(in the rows, 128 means zero)
A single turn carries every row of the set below to another of its rows. Some are shown first; where does it send the rows asked next?
J_481: [187 113 135 160 147 149  95 138 157 111 141 156 133 118 108]
J_334: [142 137 123 115 134 132 130 109 131 106 114  70 112 155 104]
J_741: [138 126 149 167 134 166 106 143 146 128 122 112 128 101 107]
J_400: [143 150 113 103 139 120 135 106 138 153 122 133 154 139 181]
J_464: [157 134 138 112 133  99 116 126 133  85 127 170 112 157 100]
J_130: [188 130 149 146 140 147 104 140 149 107 145 146 117 113 100]
J_766: [134 124 108 158 168 129  98 111 144 121 106  82 130 158 131]
J_735: [144 145 109  97 131 122 141 106 139 152 123 134 157 140 177]
J_580: [191 111 137 140 126 151 112 135 152 103 146 156 133 119  94]
J_943: [143 114 142 141 107 172 128 134 143 118 127 116 134 105  91]
J_550: [140  97 126 166 123 171 111 135 154 125 120 129 152 110 105]
J_931: [142  94  90 129 129 139 125  99 146 108 109  97 150 168 110]
J_428: [144 153 115  95 132 121 142 106 137 151 123 130 151 138 175]
J_781: [116 133  92  89 127 142 143 113 132 141 138 140 138 164 153]
J_999: [114 161 112  96 144 135 134 122 127 145 138 123 117 155 161]
J_995: [155 111 119 131 143 103 104 122 143  90 122 185 134 163 112]
J_932: [112 138  93 116 155 138 120 118 137 151 134 139 138 162 173]
J_917: [153 138 140 140 161  96  93 130 138  94 123 169 113 154 120]

J_943 moves to J_550
J_400 moves to J_428
Now find these:
J_931 moves to J_766
J_580 moves to J_481
J_932 moves to J_999
J_917 moves to J_464

